128 stands for zero in the data rows.
Here is a table of points, one per row:
[136  87 151  85 136 129 176 229 118 121 141 100 107 176 137 114 133 109 141 134 126 175 189 110 118 150 132 123  91 127 141 163 194 152 173 111 127 142 150 135  87 140 144 130  46 118 138  86 125 144 130  87 117 137 114 149  52 113 189 122 148  84 148  94]
[131  90 139 115  99 159 119 180 125 113 151 170  90  97  93  91 131 109 142 125  86  63 127 132 120  82  90 170 128 190 152 138 113 190 189 158 144 142  94 114 148 149 170 103 125 141  99 129 123 121 157 133 126 121 137 146 106  94 103 145 139 185  75 161]
[ 78 189 103 174 147 155  90  77 178 119 198 146 111 159 111 127 142 135 100 138 142 139 131 110 120 148 170 153 133  92 131  88  76  98 167 149 111 137 170 134  96 108 164 141 109 121 120 111 130 203 137  91 170  87 142 115 115 124  47  92 157 134 177 165]
[158 136 107  91 117 136  98 105  91 120 179 146 120 163 134 168  91 102 128 179 132 137  84 140 152 134 181  55 124 134 125 111 109 210  98 182 136  56 160 214 170 113 132 155 135  84 118 145 126 148  75 127 111 115 101  93  84 170 145 133 151 103 104 162]
[158 127 107  37 103 110 138 159 139 151 114 116 122 121  95  81 142 131 117 106 131 182 142 107 163  94 157 119 183 117 179 146  52 119 150 147 208 107 166 133 106 148 137 187 160  91  76  41 188 108  89 149  84 121 119 148 125 174 125 108 141 116 156 120]
[158  72 140 194  86 171 157 108 148 143 113 113 106  85 146 114 115 104 147 174 206 145 117 174 105 135  97 107 131 114 107 160 111 115 126  52  97 210 130 101 126 100  79 147 147 136 124 123  97 117 106 127 120  99 190 150 150 199  84 154 153 105 188  81]
[ 95 105 170 130  72  89 135 144 147  85 132 124 100 147  76 124 105 161  91 152  50 122 100 117  66 139 135 147 174 172 164 101 129  85  81  83 149 110  89 192 141 183 155 129 108 117 111  93 151 112 158 172 142  77 134 125 116 115 150 113 165 181 144 120]
[143 170 155 155 119 141 151 108  89  88  75 131 154 114 166 123 141 161 143 135 141 129 125 144 109 105 125 166 127 144 155 119 169 103 112 119 138 145 109  99 165 167 114 160 113 190 109 125  74 140 151 152 152 220 100 127 100 147 190 136 147  96  64 145]
[125 166 102 188 125 117 144 114  87 128  60  96 107 184 113 172 131 128 147 109 141  77 151 140 154 156 131 135 165 166 104 112 195 136 121 121 155 122 118 119  90 128 136 158 181 154  85 129 137  88 130 141 130 179 164  60 125  45 116 150 169 157 170 114]
[119 134 115  92 134 134 190 116 185 127  76 183 166 142 170 155 147 123 151  91 141 107 134  81 125 176 133 110 127 134  57 141 109 115 190  98  92 112 160 113 171 110  56 103 118 106 126 124  63 135 133  96 139  74 156 128 151 154  85 103 101 118 166 162]
[120 115 166 129 162  93 135 192  56 103 142 147 172 127  99 121 122 163 149 194 183 118 123 193 169 105 127 145 135 128 148  97 112 131  97 216 109 129 126  99 154 139 123  96  85 146 104 129 138  70 154 191 161 114 114 130 157  99 148 160 127 127 154 151]
[172 171 161 104 120  91 137  64 135 132  89 115 159 105 117 112  96  63  91  37 106  54 163 151 155 152 157 112 171 159 135 168 194 122 119 166 123 156 143 201 130 106 153  77 122 153 181  79  96 114 176 171 134 173 147 108 136 185 153 171 107 139 164 133]
[124 179 164 155 124  77 122 130  63 115 107 109 107  78 170 112 131  68 135 159 101 190 157 108 122  99  93 139 101 160 141 158 211 114  87 141 151 132  94 121 177 113 154 180  95 128 182 167 142 103  85 163 178 157 139 157 146 127  59 143  91 125 150 128]
[116 155 116 147 163 160  80 114 158 163 121  90 133 142 127 126  90 125 122 164 168 145 122 107 126  99  74 130 115  70 146  58 123 133 147 109 141 106 110 142 168  80  96  67 198 156 194 101  74 140 140 104 126 129 142 163 151 116 160 102 110 121 132 183]
[ 93 108 105 108 112  92 133 176 152 133 124 175 123  87  90 119 108 147 108 172 120 113  99 131 140  87 152 177 205 125  79  72 192 140 157 202 115 108 132 173 139 125  90 152 153  91 160 169 146 152 140 112 120 165 134 152 138  99 148 199 133  92 148 112]
[166 105 165 132 107 129 139 120 120 164 122 101 133 178  93  91 109 143 130  84 130 133 157 124 146 132 184 203 142 140 126 187 110 120  69 129  91 208 125 100 134 149 128 105 195 118 148 230 165 109 166 146 121 140 142 143  86  70 130 149 153 102 116 187]
[176  67 139 132 163  58  72 125 137 123 104 130 148 186  97  36 119 153  96 135  99 145  90 113 147 114 109 110 114  41 152 168 125 158 117 112  95 154 208 126 148 111 161 172 106  87  87 100 166 145 102 122 101 118  67 130 124 114 174 120 172 143 152 108]
[149 120 154 141 158  96  87 134 117 155 143 110  92 111 113 144 145 153 191  92 144 142  52 137 115 204  96 120  79 115 103  73  73 157 124 131 187 172  69 100  99  90 107 124 118 117  83 149 143 181 119 141 157 104 144 144 184 150 102  95  94 125 131 131]
[158 117 123 100 158 153 148 107 171  65 146 134 128 142 110 110 118 108 164 129 108 179 169 165 151 159 115 149 124 104 123 124 122 139 151  93 117 100 124 209 131 180 147 132 120 131 169 148 126 118  98 100 119  93  74  24 132 107 115 145  92 106  27  98]
[ 83 112 109 162 115 121  66  72 110 197 130 169  47 146 139 178 109 128 156 173 142 131 143 125 136 117  68  87 133 107  99 113  78  94 131 155 116 115 154 111 129  89  63 139 115  86 113 141 113 122 154 158 165  99 124 129 133  91 139  60 114  71 111 100]
[125  91 119 122 128 165 151 113 149 156 169  53  97 123  96 129 173 158 110  87 151 104  90 154 171 113 164 124  98  69 100 171 184 111 146  45 129  83  95 116 138 123 152  92 146 162 178 120 122  88 154 117 124  85  88 155 171 167 132  77 120 121 182 100]
[183  74 134  50 141 140 155 105 143 116 153  88 145  66 197 159 176 149  84 119 157 101 165 167 103  89 109 172 148 118 100 143 111 116 125  36 131  75 172  77 122  74 120  75 128 140 173 109 117 181 104  69 178 136 182 119 159 140 139 147 156 169 166 117]
[ 69 184 155 112 179  93 196 146 120 138 110 128 157  99 159  75 130 154 105 144 123 104 111  98 121 119 151 121 132 207 144 191 126 117 106 142 115 145  98 127  58  80 123 119 164 186 124 122 133 154 135 109 142 127 108  98  91 113 113 134 137 181  72 128]
[ 82 103  56 162 107 160  67 118 151 189  93 140 161 131 160 160 150 153 167 143 138 129  66 130  83 132 173 115 158  94 105 174  46 128 175 121 112 135 139  52 113 170 175 119  76 153 117 124 132 144 138  88 150 134 142 142 144 106 142 145  98 141 124 154]
[ 94 151 146 168 149 139 110 132 110 137 109 145 168 147 135 116 101 130 116  68 170  49 178 110 101  88 128 107 129 202 169  95 145 112 117 115 131 103  82 155  85 192 114 123  72 139  94 204 125 117  44 149 109 146  93 135 136 116  87 107 133 126 141 114]
[137 134 204 132 155 156  65 177 103 106 157 150 108  94 133 227 135  94 134 141 108 151 114  80 142 166  96  67 110 113 164 120 155 117  91 144  96  92 155 113 141 191 142 165 187 166  88 160 175 139  84 143  95 156 143 129 148 170 116 154 107 111  90 122]
[139 110 128 154  90 179 153 157 122  89  70 132 121  85 138 142 119  48 133  88 119 153 178 174 142 138 120 121  50 112  92  77 118 123 107 130 107 103 162 154 118 102 141 149 136 146 177  80 215 114 120 152  88 134 118 139  71 169 161 115 127 173 104 118]
[ 95 162  89 133  64 126  94  54 130 125 166 103 150 107 161 129 169 154 117 136 111 146  97 139 119 189  90 174  60 159 129 117  76 157 124 150 155 149 132 132 147 133 145 153 144 167 109 142  91 120 170  77  88  52 118 168 166  98 183 106  78 118 103  95]
[145 132  88 102 181 146 125  74 132  78 202 148 134 165 149 153  73 115 110 101 149 156  96  99 106 124 159 101 133 145  91 111 131  68 145 143 167 148  88  59 102  57 107  50  92  62 131  93 125 113 158  79 130 133 160 156 139 134  99 134 123 130  97 100]
[122 196  76 136  89  94 137 143 151 128 154 129 158  54  84 162 172 128 154 129  80 104 113 118 107  50 131  78 114 116 150  72 134 139 106 155  94 150 117 158 144 158 129 105 158  80  95 170  79  87  99 168 138 164 121 112  91  71 116 114  99 134  76 145]
[119 107  83 126 165 160 198 176 130 161 119 147 143 207 158  99 148 172  88 130  63 144 186  91 133 171 120 132 130  96 155 200 144 147 122 112 130 122  97  89  93 161 110 159 115 100 154 123 130 142 160 134  52 174 112  91 140 192 120 133 128 134 138 118]
There is one direction along which these points spread out most. How far along it is each point below, from 0 to 99? The average is 50, and the first point in the table lies past the average. One standard deviation of the points above along it is 16.
[ 94 151 146 168 149 139 110 132 110 137 109 145 168 147 135 116 101 130 116  68 170  49 178 110 101  88 128 107 129 202 169  95 145 112 117 115 131 103  82 155  85 192 114 123  72 139  94 204 125 117  44 149 109 146  93 135 136 116  87 107 133 126 141 114] --> 67
[183  74 134  50 141 140 155 105 143 116 153  88 145  66 197 159 176 149  84 119 157 101 165 167 103  89 109 172 148 118 100 143 111 116 125  36 131  75 172  77 122  74 120  75 128 140 173 109 117 181 104  69 178 136 182 119 159 140 139 147 156 169 166 117] --> 26
[149 120 154 141 158  96  87 134 117 155 143 110  92 111 113 144 145 153 191  92 144 142  52 137 115 204  96 120  79 115 103  73  73 157 124 131 187 172  69 100  99  90 107 124 118 117  83 149 143 181 119 141 157 104 144 144 184 150 102  95  94 125 131 131] --> 31
[124 179 164 155 124  77 122 130  63 115 107 109 107  78 170 112 131  68 135 159 101 190 157 108 122  99  93 139 101 160 141 158 211 114  87 141 151 132  94 121 177 113 154 180  95 128 182 167 142 103  85 163 178 157 139 157 146 127  59 143  91 125 150 128] --> 68
[125  91 119 122 128 165 151 113 149 156 169  53  97 123  96 129 173 158 110  87 151 104  90 154 171 113 164 124  98  69 100 171 184 111 146  45 129  83  95 116 138 123 152  92 146 162 178 120 122  88 154 117 124  85  88 155 171 167 132  77 120 121 182 100] --> 31
[158 127 107  37 103 110 138 159 139 151 114 116 122 121  95  81 142 131 117 106 131 182 142 107 163  94 157 119 183 117 179 146  52 119 150 147 208 107 166 133 106 148 137 187 160  91  76  41 188 108  89 149  84 121 119 148 125 174 125 108 141 116 156 120] --> 53
[ 83 112 109 162 115 121  66  72 110 197 130 169  47 146 139 178 109 128 156 173 142 131 143 125 136 117  68  87 133 107  99 113  78  94 131 155 116 115 154 111 129  89  63 139 115  86 113 141 113 122 154 158 165  99 124 129 133  91 139  60 114  71 111 100] --> 32
[137 134 204 132 155 156  65 177 103 106 157 150 108  94 133 227 135  94 134 141 108 151 114  80 142 166  96  67 110 113 164 120 155 117  91 144  96  92 155 113 141 191 142 165 187 166  88 160 175 139  84 143  95 156 143 129 148 170 116 154 107 111  90 122] --> 62
[ 69 184 155 112 179  93 196 146 120 138 110 128 157  99 159  75 130 154 105 144 123 104 111  98 121 119 151 121 132 207 144 191 126 117 106 142 115 145  98 127  58  80 123 119 164 186 124 122 133 154 135 109 142 127 108  98  91 113 113 134 137 181  72 128] --> 62
[139 110 128 154  90 179 153 157 122  89  70 132 121  85 138 142 119  48 133  88 119 153 178 174 142 138 120 121  50 112  92  77 118 123 107 130 107 103 162 154 118 102 141 149 136 146 177  80 215 114 120 152  88 134 118 139  71 169 161 115 127 173 104 118] --> 58
[158  72 140 194  86 171 157 108 148 143 113 113 106  85 146 114 115 104 147 174 206 145 117 174 105 135  97 107 131 114 107 160 111 115 126  52  97 210 130 101 126 100  79 147 147 136 124 123  97 117 106 127 120  99 190 150 150 199  84 154 153 105 188  81] --> 28
